[[-40.2 -22.4 -33.0   1.4  20.2 -47.4]
 [-69.0  13.3 -48.9  31.2  15.2 -54.0]
 [-54.7 -12.6  -6.5   7.0  26.0 -19.1]] Out: -19.1

[[ -8.2   4.4  12.6  -9.9  38.4]
 [  1.8  41.9  68.0 -10.7  15.8]
 [  6.3  40.3  34.5 -41.7  -2.3]] Out: -2.3

[[  1.5  49.6 -76.3   1.8 -71.3 -10.2  -3.4]
 [ 30.2  -2.6 -65.3  71.7   1.9  60.6 -42.0]
 [ 32.9 -30.2  80.0 -29.1 -10.3 -18.9  36.8]] Out: 36.8

[[ -3.3  44.5  12.3 -13.8 -15.0  -7.6   5.4]
 [ -9.6  10.5  -8.6  56.1 -34.5 -12.6 -66.0]
 [-12.7 -10.6  -1.7 -23.3  -4.5   2.8   3.8]] Out: 3.8

[[-47.3  22.7  16.6 -77.4   9.7  42.5  51.9]
 [ 14.6  74.4 -24.7  36.8 -43.3 -14.2 -14.0]
 [ 20.2 -12.2  45.4 -20.0  37.1  -5.9 -27.4]] Out: -27.4

[[ 33.1   3.4 -65.1  23.4 -65.9]
 [ 34.3 -33.6  33.2 -45.6 -58.8]
 [ 40.4 -36.9  35.8 -43.9 -61.3]] Out: -61.3
---
-15.1  -19.9   23.5   -9.5    3.6
 20.1   35.7   17.8   19.8  -35.9
 12.1   69.8   29.1   -3.1   -1.9
yields 29.1

-30.1    8.0  -10.5  -41.2
 23.3   15.3   27.9   57.0
-70.4   18.3    8.8  -11.1
yields 8.8

-12.1   -7.8  -32.7  -33.0    9.4    3.3
 66.3  -11.2   -6.5  -43.9  -18.5  -23.3
  7.0  -20.5   -3.2   33.0   24.7  -37.3
yields -3.2

 11.8    4.4  -10.3   12.8
 11.1   22.9   -1.5   40.5
 23.6   67.2   38.0   57.5
yields 38.0

-24.2   10.1  -37.7  -21.2
-61.2   26.7  -17.3  -19.0
  1.6   21.2   34.7  -45.5
yields 34.7

 10.0   -2.2  -12.1    3.3
-37.8  -18.2  -60.3   17.1
 19.2  -46.8   38.5   15.0
yields 38.5

-10.1   -8.7   68.3  -30.7  -42.7
  4.2    3.7   14.2  -12.4  -18.8
-19.4  -13.5   19.5  -20.7  -21.2
yields 19.5

 -7.3   45.9   22.2    3.7   34.2  -43.3
-32.4   -7.9   36.7    7.7  -30.2   73.9
-14.8  -14.0    7.2  -16.0  -14.0   17.9
yields 7.2

 42.8   17.9  -11.9  -21.4
 42.8  -21.2  -11.9  -54.4
 75.5   35.8  -38.6    5.2
yields -38.6
---
 234   262  -512    29   610  -189   295   728   -38
 721   561  -236   260   693   -67   125  -515   683
  88  -445  -341   548   420  -427   425  -460   469
 310   150  -389  -474   -20   507  -170   134   705
-174   323   564   218   -13  -619   719   725   146
-448  -157   139    72   -86   619   164  -313  -335
 258   -37  -617   622  -353   166  -257  -133   430
 232   537   452  -587  -433   156  -510   183   571
-247  -536  -442  -397   213   -51  -393   -48    40
 -33   662   -36  -328  -365   190   711   704   713
 635  -377   367   411   430  -459   494   747   -47
 169   462   395  -487   350   662   538   715  -266
=> 234

6867  2538  3684  4262  3260  4513  3615  2433  4113  2812  5342
7831  3558  2990  3942  1860  2869  6178  3681  3519  2163  5403
7519  3160  4138  1219  1837  3402  5097  4581  2792  2557  3755
7020  2669  4084  2612  2745  4252  3903  3358  3496  2826  4387
7649  3311  3994  1405  1666  3180  5440  4727  2768  2396  3775
6686  2632  3742  3748  3258  4822  3625  1873  4222  3447  5987
6913  2231  3545  5435  3605  4434  3326  2564  4209  2198  4898
7064  2348  4002  3794  3078  4177  3512  3679  3594  2084  3762
7084  2926  3971  2416  2517  4143  4314  3200  3497  3043  4848
7760  3452  3330  3099  1835  2989  5946  4027  3263  2220  4848
6594  1766  4115  4959  4041  4979  2185  2734  4156  2230  3997
6144  2216  4263  3095  3802  5746  2302  1314  4327  4075  5878
=> 6867

 25   14    5    2    4   -4   -3   28   26   17   -1   -6    6
 27   12   -4    8    2   12  -24   21    8   16  -14   18    1
 30   20  -14    3  -27   35  -22   -5   -3   15   12   19   24
 -8    4   24   13    3   -7    5   -5    3    4    1    4   -1
 32    9    6   18    2   -6  -16    8  -16    7    4   23    7
 16   12   13   13   15  -21   21   17   21    9    0  -11    2
 40   23   -2   14   23   27  -10   -2  -27   -2    8   -5   16
=> 25

3  3  3  4  4  3  1  4  3  3  3  3  5  5
4  4  4  4  3  5  4  5  4  5  5  4  3  5
6  6  4  7  6  0  1  4  6  1  1  1  7  1
5  5  5  5  3  2  2  5  5  2  2  2  5  2
5  4  3  5  7  3  2  3  4  4  4  5  6  4
=> 3

36  49  47  50  48  41  51  41
32  42  52  58  39  34  51  51
47  50  44  44  49  48  50  36
36  33  42  34  41  52  44  44
37  56  60  76  42  22  59  52
42  58  51  62  50  34  55  41
49  48  46  49  42  34  40  51
41  58  50  59  52  38  56  38
=> 36

-353   356  -147   -82   553    21   290   547   379
 109   358    15  -532   109  -806   113   788   249
-633   956   703  -388   126   879  -235   -96   335
 850  -521  -130  -458   621    68   244  -214   394
 103   176   -53  -105  -311    79    86   300   628
 -93   559   618   187   384    12  -391   127    36
 613  -744  -762  -437   -82   266     5  -412   240
-109   320   516   304  -348    76   544   630   496
 550  -187   131  -225   275   531   497  -286   834
=> -353
